(in the rows, 128 means zero)
which system made each run:
j159, run 1 (8 x 18):
[[187 154 164 200 114 108 114 140 142 139 103 162 185 115 187 136  81  96]
 [124  74 148 142 140  74 100 147 217 125 185 129 109  96  95 161 128  91]
 [ 78 118  83  71 147 140 129 114 115  98 165  79  84 154  76 138 188 164]
 [131 185 121  89 104 167 155 129  45 117  82 125 164 161 163  92 116 169]
 [164 117 173 167 103 130 138 132 142 171  97 191 173  91 162 117  62 101]
 [122  68 118 187 163 107 105 108 199 135 159 133  83  95 108 166 153  94]
 [102 153  92 103 151 116 113 139 109  65 146  59  88 174 113 132 198 135]
 [142 174 159  53  83 135 143 155  63 127 110 122 168 162 131  84  91 149]]
j372, run 2 (8 x 18):
[[144 118 136 125  99 142 136 137 114 166 118 120 104 111 119  79 106 125]
 [162 129 147 134  92 130 116 109 135 153 131  99 124  97 127 125 137 152]
 [132 153 149 120 118 100 124 110 143 145 132 124 150 112 145 164 161 141]
 [101 152 135 110 137 111 151 125 132 146 119 164 159 134 146 145 126 123]
 [112 130 103 131 132 147 154 132 124 153 116 158 136 127 138 106  94 137]
 [132 123 100 147 116 138 131 139 143 149 130 112 110 105 130  99 116 147]
 [132 126 142 124 108 103 121 142 152 143 136 103 112  97 127 120 146 130]
 [126 126 170 102 116 112 137 121 122 148 118 134 135 113 129 137 149 119]]
j873, run 3 (8 x 18):
[[167 118 169 139  68 118 118 135 164 154 127 126 165  57 148 119  92 153]
 [184 152 103 152 105 164  94  92 106  97 141  72 145 138 135 143 137 188]
 [ 87 139 104 114 182 131 128 134 105  45 125 128 137 182 132 163 162 121]
 [ 64  77 166 101 150 118 161 132 155 139 112 188 131  87 124 151 143 100]
 [163  88 148 122  90 168 131  88 124 194 139 144 124  94  89 108  80 151]
 [177 155  95 134 109 154 104 156  96  86 142  93 140 183 121  83  71 148]
 [ 93 138 129 126 141  88 121 200 159  46 115 106 150 121 168 142 157 119]
 [112  88 176 119 120 117 128  84 158 150 123 132 127  60 126 187 192 140]]
j842, run 4 (8 x 18):
[[ 91 124 107  84  99  92 124 146 198 137 176  73 121  71 116 138 165 191]
 [ 83 112 159  60 102 155 163 116  86 139  81 109 109  78 130 116 195 162]
 [152 125 155 168 132 174 152 110  56 147  48 153 104 127 159  94 133  90]
 [183 124 135 221 144 109 105 133 157 151 129 156 125 137 148 129  85  64]
 [131 131 129 126 132  67 100 123 205 163 201 126 135 123  99 170 123 121]
 [ 89 163 121  46 108 112 144 104 129 164 155 106 142 123 112 143 169 186]
 [111 157 112 116 108 174 166 124  73 139  66 118 133 109 169  91 146 173]
 [141  98 121 206 137 158 135 143 131 120  75 145 111  92 168 102 110 102]]
j511, run 5 (8 x 18):
[[129  81 152 128  97 164 140 173 113 101  87 129 123  85 137  75  93 127]
 [132  71 119 159 148 190 125  82 101 119 108 130  83 115 106 129 151 125]
 [151 149 110 132 146 119  97  94 111 105 160  84 107 177 104 161 176 128]
 [168 153 169 108 101  85  99 152 141 106 160 118 174 151 128 150 102 120]
 [121 110 162 103 111 148 150 123 122 139 107 187 184 106 134 133  79 142]
 [ 82 137  87 125 153 175 163 107  88 121  87 146 121 136 148 119 146 156]
 [123 141  90 153 148 119 114 170 124  68 128  78  95 158 138 110 152 117]
 [153  74 164 122 116 113 101 157 157  98 162 121 123 122  85 122  99  97]]
j873, run 6 (8 x 18):
[[148  94 146 146 150 150 106  87  98  97 127 107  88 141 101 159 184 106]
 [132 114 152 121 163 117 124 115 120 125 146 183 140 179  96 152 100  73]
 [123 130 134 134 116 113 144 150 162 158 130 178 178 109 149 124  63 129]
 [141 138  91 142  91 150 123 124 151 140 132  93 140  86 146 109 116 199]
 [120 137  97 107 136 146 118 126 102  78 139  71 107 157 112 128 172 159]
 [ 88 112 167  90 155 109 144 146 111  95 112 147 117 148 119 143 167  84]
 [139  94 184 137 119 129 140 114 134 173 107 175 134  89 127 131 109  95]
 [185 128 107 169 108 156 108 107 126 148 142 125 138 132 124 113  72 146]]
j280, run 7 (8 x 18):
[[173  86 166 170 106 105  87 159 200  74 154 136 178  85 135 158  77 122]
 [131  72 194  94 121 133 115  55 141 140 144 136 129  81  88 200 186 143]
 [ 84 133 111  97 162 176 155  98  47  86  78 118 103 162 132 137 203 140]
 [123 113  91 157 142 179 139 190 101  58  93 150 145 158 151  72  51 119]
 [180  67 130 160  88 148  96 122 187 147 170 127 139  73  96 120  52 156]
 [133 122 134 104 111 119 100  75 141 129 159  55 100  89 101 177 221 181]
 [ 89 152 150  87 145 120 141 172  74  33  79 107 140 162 158 136 190 114]
 [148  92 174 141 118 168 145 153 100 106  81 204 177 126 147  97  35  94]]
j372, run 8 (8 x 18):
[[135 130 122 167 152  99 130  95 155 222 151 148  82 134 110 136 137  84]
 [135 164 130  64 101 101 128 123 125 192 177 117 130 161  89 106 104 139]
 [138 138 145  73  74 148 128 135 118 114 128 117 184 103 132 118  94 194]
 [105 119 123 153 124 149 140 116 144  99  89 130 153  63 178 154 155 171]
 [ 90 144 109 173 165 100 148 137 151 157 100 146 103 115 171 135 171  89]
 [129 137 140 128 133 101 143 150 130 193 139 157 104 153 114  87  94  71]
 [166 107 140  99  85 155 123 111 117 170 150 125 128 122  85  95  77 155]
 [139 139 119 117  95 146 118  97 131 126 135  83 143  89 135 146 160 198]]
j159, run 9 (8 x 18):
[[130 123 151  98  92 186 162 129  40 149  59 114  99 116 133  58 137 136]
 [197 137 179 192 107 134 120  78 106 191  85 149 134  98 164 135 130 100]
 [163 137 142 183 149  69  83 110 188 123 174 120 135 132 130 196 157  95]
 [ 97 140 109  68 140  87 109 156 156  76 193  93 140 171  92 152 142 147]
 [ 90 127 107  44 109 170 159 136  91 122 125 139 155 141 108  91  90 185]
 [122 108 120 164 126 184 162 110 111 158  69 177 143  87 166 107  96 139]
 [139 108 140 213 155 109 119 141 156 122  96 137 100 103 165 139 158  69]
 [140 130 152 113 138  75 100 155 134 105 160  88  85 164  96 132 173  75]]
j280, run 10 (8 x 18):
[[143 119 119 145 125 127 115 171 136 106 136 129 129 145 122  93  77 108]
 [160 116 148 118  97 119 111 111 154 158 164 122 140 108 101 136 108 146]
 [121 156 128 111 125 121 128 103 117 132 125 100 127 123 139 155 189 159]
 [102 142 130 132 150 119 145 162 113  86  93 143 138 144 164 126 137 102]
 [139  92 146 146 128 142 133 131 135 145 124 175 136 118 118 113  74  99]
 [143 115 108 136 123 146 118  81 135 171 155 113 100 119  98 134 137 149]
 [109 162  98 111 140 112 122 147 123  93 138  82 115 154 134 130 171 145]
 [119 130 159 103 116 108 137 180 131  95 115 147 166 129 144 111  94 112]]
j496, run 11 (8 x 18):
[[116 173 144  94 126 121 140 131  84 106 101 110 140 153 151 136 174 132]
 [113 111 130 130 154 159 143 129 102  98 105 183 157 152 137 135  96 112]
 [139  87  99 151 138 154 105 101 156 120 168 136 124 124  91 148  98 149]
 [140 155 103 121 123 101 107 137 142 132 167  67  96 152 111 120 157 136]
 [108 157 147  86 115 105 148 182 104 113 108 123 139 150 144  93 127 112]
 [120  89 150 112 113 170 138 125 117 101 102 164 163  97 133 129  94 150]
 [153 108 113 164 137 153  99  79 130 102 142 105 122 119 115 172 155 155]
 [136 163 121 132 154  92 114 136 118 120 147 107 102 191 118 134 156  85]]
j511, run 12 (8 x 18):
[[107  95 130 141 199 104 123 122 134 127 163 176  89 197  80 156 127  37]
 [127 162 104  50 110 109 129 127 117 185 195 117 121 191  63  93  84 143]
 [164 162 110 123  56 147 124 147 140 146 128  87 170  83 156  86  79 212]
 [112  84 132 185 129 157 133 120 162  89  80 142 150  39 182 166 152 158]
 [ 72 103 146 124 188 114 144 111 117 106 106 147  86 142 119 176 219  73]
 [146 172 147  90 131  82 123 158  90 151 152 109  90 210  97  92 135  66]
 [198 136 126 148  83 139 110 143 135 167 152 135 157 138 116  80  22 136]
 [115  97  84 151 130 181 135  75 161 140 132 156 162  73 135 159 100 203]]
j842, run 13 (8 x 18):
[[ 93 157  88  80 135 141 145 125 119 121 144 143 169 161 124 136 101 175]
 [100 125  71 131 135 171 141 147 117  95 112 116 124 129 138  96 108 164]
 [123  86 120 147 132 143 123 170 132  75 113 105  92 113 126  97 127 113]
 [145  87 174 114 126 117 109 143 122  97 135 120 106 139  96 129 134  86]
 [161 133 163 101 124 125 115 102  96 119 147 133 148 171 101 151 123 114]
 [145 162 109 132 132 138 119 109 111 107 134 131 168 163 142 151 112 155]
 [102 137  90 140 143 133 131 143 149  90 126 135 157 126 153 141 119 152]
 [ 83  99 116 110 146 132 143 158 143 102 129 137 117 120 119 118 126 125]]
j496, run 14 (8 x 18):
[[125 121 104 141 141 110 111 111 148 142 157  77  68 124 103 136 185 125]
 [120 163 140 100 121 110 146 162  87 154 108 114  99 162 132  79 140  89]
 [140 113 150 121 102 162 147 138 110 141  99 168 168 104 142 101  66 140]
 [163 115 122 176 118 144 100  90 159 117 139 115 153  89 139 174 133 170]
 [123 157 130 143 159  76 114 131 141 118 141 104 106 159 134 163 190  92]
 [ 83 126 144  77 142 111 164 157 112 157 122 173 121 154 109 101 110  88]
 [122 102 103 118 106 185 143  98 125 159 123 146 140  88 118 109  88 186]
 [163 152  93 193 125 136 101 114 137 106 123  71 115 115 159 135 162 156]]

runs to name:
run 15 (2 x 18):
[[ 93 171  72 161 185 109 143 168 132 112 125 161 134 191 160 118 105  86]
 [ 94  64 115 119 127 131 136 178 186 125 153 155 119  87  99  94  63 121]]
	j496
run 16 (2 x 18):
[[137 131 114 112 106 113 106 167 137  98 155  62 102 134 109  99 140 142]
 [133 134 170  82 100 124 130 163  95  90 107 107 139 136 129 108 135 122]]
	j496
run 17 (2 x 18):
[[ 83 122 118  95 133 157 150 142 101  70  93 120 142 118 144 131 157 165]
 [130 112 148 129 131 138 125 162  94  59 100 102 104 142 132 108 153 100]]
	j511
run 18 (2 x 18):
[[112 152 156 103 118  92 133 110 156 154 132 136 162  96 147 173 165 149]
 [133 145 118 126 125 173 144  69  80 166 102 136 131 129 134 135 144 163]]
	j873
run 19 (2 x 18):
[[102 115 147  76 101 118 141 171 128 113 126 107 117 112 115  95 132 132]
 [133 110 152 107 104 168 134 114  87 107  94 118 137 104 130 121 139 153]]
	j496
run 20 (2 x 18):
[[150 157 175  89  79 136 141 143  78 136  89 110 146 122 147  92 129 138]
 [161 121 138 185 126 152 120 135 101  87  77 109 119 115 168 121 149 112]]
	j873
run 21 (2 x 18):
[[144  75 161 113  88 122 115 161 154 123 140  94  96  78  98  93 122 125]
 [119 121 133 105 116 147 132  76 111 157 120  93  97  95 111 146 197 166]]
	j159
run 22 (2 x 18):
[[154  72 177 138  81 121 102 182 167  58 116  80 137  46 143 119 139 146]
 [115  49 208  95 143 147 128  76 107 105 113 166 123 106  90 187 173 103]]
	j842
run 23 (2 x 18):
[[124 103  94 151 136 195 127 159  88  11  85 107 139 136 151 106 111 159]
 [129  51 140 126 156 165  99 134 115  14 137 112 111 141  84 150 137 116]]
	j511
run 24 (2 x 18):
[[164 178 128 181  97 109 117 136 124 137  87  62 114  91 191 119 191 141]
 [129 106 199 150 106  99 139 143 171 142  90 163 160  47 177 154 139 108]]
	j842
run 25 (2 x 18):
[[121 159 120 120 144 139 130 101 111 104 121 148 176 151 150 172 139 153]
 [ 90 146  89 139 158 132 151 151 132 104 110 154 151 139 161 130 113 134]]
	j842
run 26 (2 x 18):
[[110 152 101  97 118 129 132 119 123 134 140  88 119 128 122 128 166 173]
 [112 150 114 132 141 138 143 159  93  90  93 123 125 153 157 106 138 117]]
	j496
run 27 (2 x 18):
[[143  96 139 138 119 114 114 162 156 115 151 126 118 118 112 111  95 104]
 [156 136 150 115  99 100 106 134 153 123 157 108 155 118 126 143 123 144]]
	j873
run 28 (2 x 18):
[[113 126 137 155 152 111 125 143 153  67 114 149 168 122 167 173 140 121]
 [ 95  74 139 113 165 124 127 116 150 115 149 151 102 127  87 159 150 100]]
	j496
run 29 (2 x 18):
[[ 93  79 107  82 127 145 126 119 157 118 172 108 106 103  72 132 133 172]
 [101 131 135  69  95 142 140 153 102 102 109  77 114 105 127  96 163 166]]
	j280
run 30 (2 x 18):
[[165 114 141 171 144 141 101 159 108  46 112 134 143 165 141 123  99  88]
 [123  69 133 103 152 158 116 107 123  93 159 171 141 159  71 150  85 121]]
	j511
run 31 (2 x 18):
[[113 141  94 139 148 148 129 153 104  68 108 116 130 155 149 117 133 137]
 [139 114 172 111  99 127 135 169 113 117 105 131 137 118 134  87 102 105]]
	j159
run 32 (2 x 18):
[[144 106 131 161 102 141 126 153 150 127 108 123 129  81 150  98 101 134]
 [162 101 151 155 116 124 102 108 142 129 138  99  98 102 115 144 159 119]]
	j280
run 33 (2 x 18):
[[195 146 161 125 103 130 106 112  84 149 133 109 120 165 108 106 117 107]
 [185 152 135 165 111 126  94 103 137 115 141 119 174 129 146 164 115 149]]
	j842
run 34 (2 x 18):
[[154 123  44 186 114 179 105 110 155 127 154  90 121 102 130 110  91 198]
 [108  96 123 139 134 108 103 116 193  79 158  95 138  73 129 196 183 171]]
	j511
run 35 (2 x 18):
[[126  80 164 160 164 116 127 145 134 109 115 168 102 138 116 134 125  45]
 [148  98 133 103 133 155 120  85  99 167 163 148 105 166  63 122  98 118]]
	j280
run 36 (2 x 18):
[[144 140 102 154 104 130 142 149 150 213 129 143 114 108 136  64  64 123]
 [114 114  68 181 131 148 133 104 179 175 135 123 104  71 140 128 129 168]]
	j511
run 37 (2 x 18):
[[125  95  75 142 169 138 106  73 148 153 193 106  58 156  58 153 158 126]
 [141 199  63 128 121 150 114 141  81  65 124  58 142 180 156 108 142 184]]
	j159
run 38 (2 x 18):
[[145 146 144 129  99 116 129 100 144 189 130 129 145  90 141 138 133 154]
 [116 160 122 159 134 117 145 120 140 157  98 145 143 103 178 147 153 130]]
	j511
run 39 (2 x 18):
[[144 153 107 200 141  93 123 178 166 137 125 141 132 133 170 108  91  84]
 [116  88 141 105 113  90 117 144 202 152 185 137 131  91  88 138 101 132]]
	j842
